One vector is turned by the same rotation once a step. Each row is the vector after some number of steps, and that number follows the row.
The counts run from 0 to 264.
[155 163 121  84  92 121 116 101 140 157 125 125 119 130 120  95 137 107
 151 161 137 175 138 180 117 100 128 177 115 100 157 145  85 125 118 148
 168 149 104 151 102 171 113  99 160 129  98 129 114 131 170 119 138 174
 174 173  92 110 143 123 158 112 138 152 151 134 102 146 176 107 114  81]  68
[118 103 194  82 131 122 129 146 139 111 143  83 166 164 107 108 125 139
  95 106 119  79 124 109  99 170 170 129 149 141 149 132 140 129 114 161
 164 132 126 163 157 150 168 102 160 117 139 132 157 119 137 162 148  84
 150 174 108 120 136 173 121 143  75 121 178 140 100 137 124 138 102 179]  43
[155 164  74 137  90 115 122 115 101 128 124 146 137 124 136 118 140 169
 181 148 118 182 160 181 141 108 119 160 129  90 164  98 112 134 106 141
 166 108 111 145  93 107 149 130 126 133 135  99 117 117 160 110 121 170
 162 115 115 138 174  87 117 119 128 172 117 154 135 169 188 128 115 115]  138
[106 177 166 119 151 105 138 136 110 117 176 113  93 153 107  96 100 119
 125 126 150 157 171 135 116 145 126 136  82 136 201  95 125 120 117 151
 133 108 126 124 162 173 140 154 120 116 128 141 127 148 140 122 147 153
 147 183 138 125 120 107 164  93 103  94 136 134 103  89 174  73 134 173]  166
[117 168 158 121 135 155  86 103 143 133 105 132 144 162 151 115 117 138
 128  83 123 146 153 127 104 153 114 128 113 122 145 161  73 172 124 180
 158 154 138 142 133 189 145 136 139 142 117 123 123 126 123 154 154 145
 159 113 164 107 125 147 108  95  95  96 153 165 150 174 182 106 118 162]  249
[110 127 162 135 118 103 138 162 121 145 161 145 114 154 135 112 119 110
 148 159 112 156 129 100 110 148  97 118  85 111 179 101 121 144 116 140
 184 157 164  84 185 149 105 136  77 126 145 120 140 178 133  88 108 156
 158  99 190 159 112 126 144 106 117 104 151 128 160 152 136 139 143 159]  26
[144 143 102  98  92 116 113  93 162 154 120 122 114 117 136 112 140 122
 154 181 103 168 138 187 130  99 133 179 118  96 134 136  98 122 122 137
 179 157 102 143 105 177 130  93 158 132 107 147 107  98 159 121 121 170
 169 168 102 103 154 120 133 122 152 143 166 137 112 162 160 116 133  77]  69
[131 104 191 139 112 107 179 121 140 118 159 125 133 138  67 142 142 128
  95 112  95 145  85 123 124 151 133 155 154 128 109 152 189 103 104 120
 199 155 110 120 145 156 156 130 127 148 113 105 116 155 136 114 143 124
 172 111  95 141 131 131  77 172  67 149 135 122 137 131 135 115 117 161]  183
[ 95 103 132  76 117 102 132 119 149 114 128 119 145 113 125 160 153 156
 124 188 110 150 179 137 170 103 116 160 132 140 111 149 129 127 104 118
 178 121 101 130 121 158 177  94 118 160 159 152 104  61 149 165 132 154
 160 141 117 135 185 114 181 118 142 110 154 135 111 137 155 112 134 147]  229
[126 124 175 107 125  71 113 131 137 149 188 127 148 133 103 102  81 143
  95 107 138 137 152 122 121 161 123  95 125 126 151 104 132 140 108 132
 134 149 114 134 129 152 146 172  96 135 140 119 132 191 150 113 157 124
 180 130 141 155 124 159 158 128  75 183 151 134 114 146 178 102  99 183]  36
[114 111 114 136  89 106  93 107 134  84 148 127 153 122 126  89 147 174
 144 161  96 124 162 129 153 139 145  98 113  90 133  92 154 152 112 152
 152 135 117 151 142 170 158 127 127 163 147 147 119  73 146 138 153 160
 175 125 156 149 143 150 136 132 123 191 162 146 115 191 159  86 128 151]  39
[154 127 139 126  81 135 109 147 152  90 155 127 143 165  90 104 129 140
  96 135  71 116  90 151 120 149 153 156 123 139 128  82 173  82  87 158
 174 151 130 117 136 124 161  98 160 132 142 156 152  98 129  92 139 103
 125 146 127 119 143 147  72 126 114 161 177 138 136 143 111 153 140 129]  123
[ 89 129 137 152 131 129 128 171  72  68 144 122 106 161 127 107 138 133
 125 151  98 183 180 141 170 112 115 120 106 124 158 123 136 152 129 149
 171  92 108 116 124 162 148 132 119 157 161 146  97  95 151 142 146 161
 143  97 137 138 157 111 119 113 160 101 124 147 128 173 177  91 146 152]  238
[113  96 156 135 145 133 173  97 140  77 143 100 106 171 102 145 144 148
 136 149  78 116 123 160 137 134 110 148  79 134 164 121 131  92 141 151
 183 108 133 118 183 152 160 122 123 121  99 168 118 101 124 102 126  86
 124 175 159 143 137  83 118 165 106 103 154 139 104 122 139 134 171 163]  93
[151 114 185  85 126 122  78 145 161 151 120  82 118 127 136 152 145 115
 113 125 107 140 117 137  63 153 121 172 134 140 119 151 111 144 132 120
 179 168 121  96 118 144 138 109 116 110 115  97 153 157 141  89  86  94
 137 170 105 105 141 159 138 107 110 121 192 115 149 137 130 185 114 141]  73
[105 139 170  95 162  88  88 155 113 141 149  92  96 129 155 133 109 103
  80 139 141 176 180 130 136 120 123 140 126 158 143 134 101 145 124 123
 150 131  78  98 106 182 161 135 109 136 160 114 106 150 155 134 130 156
 149 114 110 109 160  98 162  59 142  93 150 125 129 115 159  98 128 143]  158
[138 112 160 151 108  89 180 131 139 121 167 129 122 147  70 111 155 144
 111 143  77 149  74 131 139 157 133 131 154  99 132 123 202 105 103 120
 195 148 108 115 154 148 136 122 110 156 125 130 113 165 143  84 128 144
 160 107 107 137 119 138  72 171  89 169 136 104 148 137 130 106 128 149]  184
[137 136 161  91 114 130  76 118 171 108 143 118 155 139 112 107 107 152
  72  92  99  85 133 143 117 141 166 153 140 171 110 119 128 105  96 153
 169 161 108 147 106 156 190 101 171 129 139 129 137  89 132 157 172 125
 153 137 101 117 148 145  94 108  92 161 176 174 112 140 117 136 111 118]  121
[146 126 122 123 138  70 138 120 106  95 164  95  82 116 131 110 126 144
 131 181  90 142 172 150 164 110 128 143 113  98 157 111 123 102 135 119
 150  96  71 125 112 156 153 128 120 136 132 143  93 120 164  97 114 167
 128 130  77 127 160  56 140 126 154 152 137 131 104 113 139  91 143 103]  8
[143 101 138 125 126 140 112 120  96 139 101  79 134 122 178 120 169 120
 173 133 126 127 155 160  94 134 121 150 136 104 167 148  90 154 166 152
 191 124 111 154 144 117 155 115 139  73  96  83 138 104 172 125 101  97
 139 161 114 105 160 110 106 139 109 125 155 146 123 184 161 169 106 137]  141
[146 154 103 119  95  94 113 135 129 135 180 149 119 159 109 121  93 114
 127 165  99 168 130 147 143  74 144 164 105 130 178  90 105 108  99 145
 181 145 108 115  88 147 124  86 150 115 156 122 114 154 148 115 120 160
 157  90 114 119 152  65 116  84 143 150 138 164 140 133 137 153 148  75]  207
[157 149 125 149 100 161 107 129 105 140  98 127 120 131 134 113 137 130
 125 107  99 150 137 207 126 119 114 169 145 131 130 143 123 122 119 153
 191 148  99 144  92 131 174 139 157 122 112 105 114 102 157 121 163 130
 153 111 102 104 148 100  37 118 109 152 127 175 124 161 183 134 126 107]  61
[103  55 186 104 150 111 130 155 113 115 144  77 129 149 136 155 153 119
  88 161  88 145 127 122 141 143 111 118 147 153 126 135 151 123 131 137
 198 118 102  90 155 136 157 115 105 120 154 142 130 112 126 123 112  73
 115 128 140 118 169 136 115 129 135  83 180 115 142 145 136 162 153 176]  232
[126 151 164 106  97 157 114 161 108 119 104 116 157 142 157 119 159 133
 114 108 111 106 147 108 110 166 154 167 177 126 137 125 133 110  81 166
 165 125 123 148 142 129 198 108 146 147 170  97 149  70 139 165 132 154
 128 102 109 105 143 130  71  90  83  86 151 133 142 138 132 115  97 139]  51
[136 104 149  84 129  88  92  82 131 158 133 100 140  86 159 125 114 109
 135 141 148 132 189 143 102 114 114 134 132 131 143 137  85 149 143 137
 156 151  89 148  89 157 156 141 127  81 108  78 121 125 177 139 105 117
 172 142 124 138 167  92 148 109 105 148 165 156 106 159 180 142 115 137]  219
[105 133 142 164 135 144 107 137 117  84 134 106  79 126 141 148 149 149
 105 147  83 141 167 175 148 131 107 145 101 169 101 119 169 132 126 109
 184 130 103  92 147 159 178 152 105 143 152 147 115  64 133 105 140 134
 142 140 146 126 166 123 104  89 135 117 143 152 129 117 154 100 169 154]  161
[132 133 142 150 127  78 127 139 124 130 159 132 134 145 140  95 135 188
 142 134  84 157 113  98 142 156 136 101 142  49 154  99 143 147 124 122
 169 119 115 114 156 152 136 135  73 158 154 124 119 177 116  93 111 159
 148  77 115 121 126 144 110 158 112 166 135 106 178 151 131 104 107 142]  186
[154 124 129 126  97 110 101 119 149  89 128 119 125 102 107 159 169 150
 112 171  87 159 156 135 105 108 123 177 141 118 101 141 145 135 104 117
 181 132  85 121  66 160 148 104 142 164 131  82 102 109 174 123  96 166
 152 109  74 141 187 102 120 116 125 146 140 122 151 151 141 130 114 102]  0
[139 139 184 144 129 130 123 151 140 132 132 113 135 130 126  90 118 162
 109  97 119  94 135 142 125 183 139 147 140 131 121 126 163 131 126 110
 183 153 123 136 182 132 191 154 104 133 121 124 158 131 139 107 174 150
 175 142 112 140 113 181 112 141  71 174 130 159 121 129 128 111  77 157]  113
[157 129 125 124  86 128 109 157 143 101 164 130 144 176 108 111 129 152
 116 135  67 113  91 139 127 155 157 134 116 122 149  57 155  92  99 170
 166 124 144 104 149 110 150  92 137 136 160 155 161 122 109  82 116 112
 120 131 131 116 129 155  90 119 123 151 175 129 147 142  97 158 137 133]  124
[118 141 118 141 130 120 161 112 177 142 154 140 137 187  84 131 132 171
 130 123  89 171  58 132 134 140 152 143 105 100 149 130 142 156 119 148
 196 153 157 120 168 165 109  88 132 118 118 149 130 167  86 107 132 117
 178 152 132 104 126 173 115 166 120 136 150 132 155 143 131 138 132 158]  254
[103 146 184 127 158 138 165 139 108 147 155 105 116 178 102 112  98 125
  86  79 130 146 122 175 152 146 127 148 120 170 159 139 125 112 131 143
 177 126 115 127 154 143 170 157 131 112 120 152 118 144 131 123 186  97
 151 160 127 116 126 127 106 124  86  99 124 162 100 100 176 107 126 182]  243
[115 153 146 142  93 167 162 112 174 127 121 147 126 161  85 125 151 139
 148 120 103 135  91 167 117 146 138 181 111 128 130 147 154 127 112 142
 209 169 169 138 176 159 145 108 145 138  97 155 138  88 110 138 165 141
 179 175 146 116 124 162  97 153  90 121 147 151 121 128 148 114 132 157]  252
[121 124 121  95 115  94  92 130 124 101 152 128 168 182 133 112 114 166
  99 137  78 149 119 110 162 118 157  98 141 104 151  86 120 135  94 188
 153 104 116 131 101 157 151  82 140 164 183 144 120 144 117 138 116 142
 129  69 122 107 154 127 101 114 147 136 169 121 157 176 155 128 125 144]  48
[135  96 160  73 120  80 106 157 132 118 137 100 142 153 127 130 138 151
 141 160 115 161 155 115 111 142  98 123 107 103 166 112 101 150 131 147
 147 103 128 100 133 116 120 125  98 124 141 131 158 157 143  82  91 108
 123 169 135 152 148 159 196 139 130 131 176 108 138 169 171 170 112 174]  225
[161 145 156 103  98 100 128 146  88 164 159 118 134 133 132 114 120 112
 138 105 141 160 124 138  91 155 126 156 157 118 186  91 121  96  95 156
 149 122 111 121 129  94 145 144 114 102 139  81 148 184 164  94 113 125
 139 121 101 117 141  80  88 109  75 138 141 109 131 122 171 146  97 148]  135
[124 162 141 129  94 126  93  87 177 132 133 152 140 100 119 146 156 151
 116 120  97 140 123 126 117 142 160 149 160 117  86 140 164 140  97 125
 181 179 110 139 110 186 160 110 128 152 134  96 113 109 132 151 136 192
 192  98 113 120 146 138  89 108 101 145 147 124 151 129 148  82 118 128]  259
[140 119 160 156 128 118 122 160 126 103 148  91 103 142 114 118 182 146
 127 113  99 133 105 105  83 176 164 134 129  87 161 106 173 155 131 126
 175 127 135 125 167 147 132 108 129 102 139  92 149 153 147  96  96 117
 149 145  83 113 124 163  79 143 100 150 160 108 163 134 107 138  99 157]  263
[109 139 165 121 102 122 154  93 152 103 123 154 126 141 106 132 131 126
 137 159  89 139 156 122 140 128  86 147 113 112 131 154 104  98  90 157
 177 161 130 123 129 176 166 126 101 183 114 133 104 100 144 144 141 189
 146  82 169 166 133  68 121 117  98  96 131 143 125 176 171 104 147 139]  99
